In the rows, 128 means zero.
The rows below come in pairs that one turn or mirror swaps. Which row does each named row swap with?
The rows were stretched afterwards, more along some directions than others.
Q724: [105 157 131 106 134 119 137 115 142 122 114 111 138 176 114 145]
Q4: [122 147 118 139 136 116 124 102 139 100 115 109 136 164 125 146]
Q979: [ 73 194  99 120 129 123 129 122 133 112 139 121 158 136 120 145]
Q443: [ 75 198 108 111 134 119 124 130 127 115 134 115 163 130 124 144]
Q66: [101 160 128 125 133  92 104 130 120 107 139 105 149 139 119 138]
Q801: [ 77 164 144  99 128 128 119 126 126 117 122 108 138 150 109 160]
Q793: [117 171 117 125 141 102 138 110 140 109 128 120 162 157 136 130]
Q400: [123 138 124 118 137  96 127 108 141 127 110 104 145 142 126 144]
Q239: [137 163 138 115 167 112 129 134 152 117 129 122 146 164 134 147]
Q223: [ 81 155 132 108 124 100 113 139 116 106 101 103 161 175 107 147]
Q984: [ 93 176 106 134 132 124 132 144 129 108 140 111 145 152 122 153]
Q211: [ 77 194 104 117 134 124 126 127 130 115 139 120 160 134 121 142]
Q2: [ 89 150 114 134 118 129 130 111 144 114 138 116 125 143 113 146]
Q111: [101 159 128 118 110  93 134 115 125 101 123  99 157 159 111 150]
Q496: [115 172 127 125 135  99 137 109 139 112 137 122 160 150 136 132]
Q732: [104 133 135 121 127 116 125 112 135 101 125 107 137 170 112 159]
Q264: [127 143 122 102 143 116 117 108 144 133 106 107 136 162 124 154]
Q901: [ 94 156 122 119 118 128 114 105 138 115 116 115 128 151 117 153]
Q472: [117 176 125 125 139  98 132 109 138 105 131 119 162 161 137 134]
Q200: [109 135 140 111 142 100 113 130 135 110 119 112 139 174 116 153]
Q983: [102 144 106 130 108 111 134 111 136 113 114 108 132 158 121 153]
Q581: [ 72 190  98 125 119 121 131 125 124 108 142 119 155 134 115 142]
Q999: [116 177 117 126 142 106 137 109 143 111 130 122 165 152 137 134]
Q301: [114 140 119 139 133 120 133 144 123 107 137 116 120 146 129 141]
Q454: [104 135 123 125 109 105 129 122 107 121 134  99 130 133 119 145]
Q833: [ 76 189  98 121 126 122 130 125 125 111 144 115 151 128 119 147]
Q415: [117 135 138 125 112  99 134 137 111 109 138 109 142 168 109 147]
Q524: [105 144 132 107 122 101 120 118 114 108 109 102 144 175 102 146]
Q611: [113 130 111 124 136 116 118 133 124 106 120 100 139 172 119 157]
Q23: [106 147 151 121 122 114 132 125 139 100 123 124 135 175 117 145]
Q961: [ 76 190 100 123 126 125 129 124 130 113 146 121 156 132 118 144]
Q154: [ 74 191 105 114 126 123 131 128 125 117 136 120 155 131 122 139]
Q169: [100 174  94 141 142 127 128 133 139 109 137 110 146 156 124 147]
Q580: [115 141 104 135 123 111 123 120 123 124 147 107 130 138 107 144]
Q938: [121 179 116 126 150  98 130 111 143 106 126 116 170 156 138 133]
Q408: [116 178 120 127 141 103 136 110 145 108 132 125 163 153 140 134]
Q511: [143 160 125 128 170 106 125 124 154 114 134 118 146 166 131 144]
Q3: [118 176 120 129 139 105 136 110 143 108 136 125 162 154 135 134]

Q983 pairs with Q200
Q984 pairs with Q511
Q472 pairs with Q833

